Each scene shows the same named points in several views, each turned, perhaps mirrored, and shifted as a whole.
A view may leave some points out. In some views, one point has been moved. Which views, in the order they come, and which point in each? Write none if no view has one.

Scene 1 (7 views)
In the rows, zero is written as 128.
A:
  nivu [137 150 122  65 170  91 130 156 135 204  93  55]
  dutu [137 158 120  67 174  94 134 156 138 207  98  58]
  tisa [135 135 105  68 157  71 109 146 120 201 111  68]
  sal [140 150 115  69 172  91 136 149 134 203 100  56]
  sepe [138 136 104  69 163  72 112 142 121 201 113  66]
  Dup [138 155 115  68 175  88 128 153 134 199  98  52]
B:
  nivu [108 138 159 115 121 119 145 145 127 144 137 151]
  tisa [120 119 146 117 129 136 116 129 126 142 148 145]
  Dup [117 135 158 112 117 121 144 138 124 144 134 151]
  Zin [114 141 159 115 121 120 146 144 122 144 130 148]
  melo [113 117 140 117 126 136 118 131 128 145 155 151]
  dutu [113 139 163 118 117 116 149 142 123 143 132 142]
  sepe [122 120 142 118 126 134 119 127 124 142 146 143]
C:
  sal [ 97 140  96 123 160  84  73 166 153 162 156 158]
  melo [123 143 100 135 154  73  71 150 162 173 142 187]
  Zin [ 90 137  96 125 161  79  73 170 149 163 157 160]
  mazu [123 136 103 130 159  76  82 153 157 175 146 178]
  dutu [ 89 140  99 126 163  85  72 166 147 166 159 156]
  sepe [124 136 100 130 162  78  80 154 162 172 148 181]
D:
  mazu [165 145  65 118 186 131 113  75 126  90 125 147]
  sepe [167 147  69 114 188 128 117  77 125  92 127 150]
  nivu [167 161  78 109 192 128 103  86 107  93 102 156]
  sal [163 160  74 104 177 132 100  80 108  92  99 155]
  Zin [164 165  73 110 178 131  92  79 109  92  96 157]
  Dup [168 164  75 108 186 128  98  83 107  94 101 157]
  dutu [166 160  77 112 176 130  95  84 105  93  93 157]
E:
  sal [ 89 122 135 141 179 117 157 130  49 172  77 188]
  mazu [ 92 130 137 133 168 135 145 136  64 193  63 174]
  Dup [ 88 124 137 149 179 119 160 125  48 175  77 181]
  melo [ 97 131 140 136 169 137 141 128  62 187  51 166]
  Zin [ 85 127 137 146 181 115 160 130  51 172  83 186]
  dutu [ 90 121 137 148 180 109 162 134  50 175  83 186]
F:
  Zin [131 117 106 142 151  90 123 135 160 130 143 162]
  sal [135 114 102 137 147  89 121 133 161 131 146 156]
  nivu [134 119 104 141 150  89 122 129 156 129 136 158]
  melo [159 117 106 125 138  93 117 153 155 124 123 131]
  sepe [153 113 105 121 140  93 116 159 163 127 132 138]
  Dup [138 117 107 142 150  86 117 135 163 132 140 159]
  dutu [130 112 105 139 150  91 119 130 159 131 143 167]
  tisa [150 115 109 120 141  93 116 159 160 128 127 136]
  mazu [151 113 102 123 139  97 120 159 159 128 130 139]
G:
  sal [122 142 107 146 127 105 106 131 122 147 134 101]
  tisa [107 145 115 164 141 121 126 134  95 146 138 101]
  dutu [129 140 106 142 135 104 106 133 125 151 135 104]
  mazu [107 142 119 167 139 115 121 136  95 147 136  98]
  melo [100 138 118 168 136 123 129 129  99 148 144  98]
  Dup [121 139  98 147 131 110 109 131 121 150 136 103]
Views that do not fit: D
  D moved: nivu
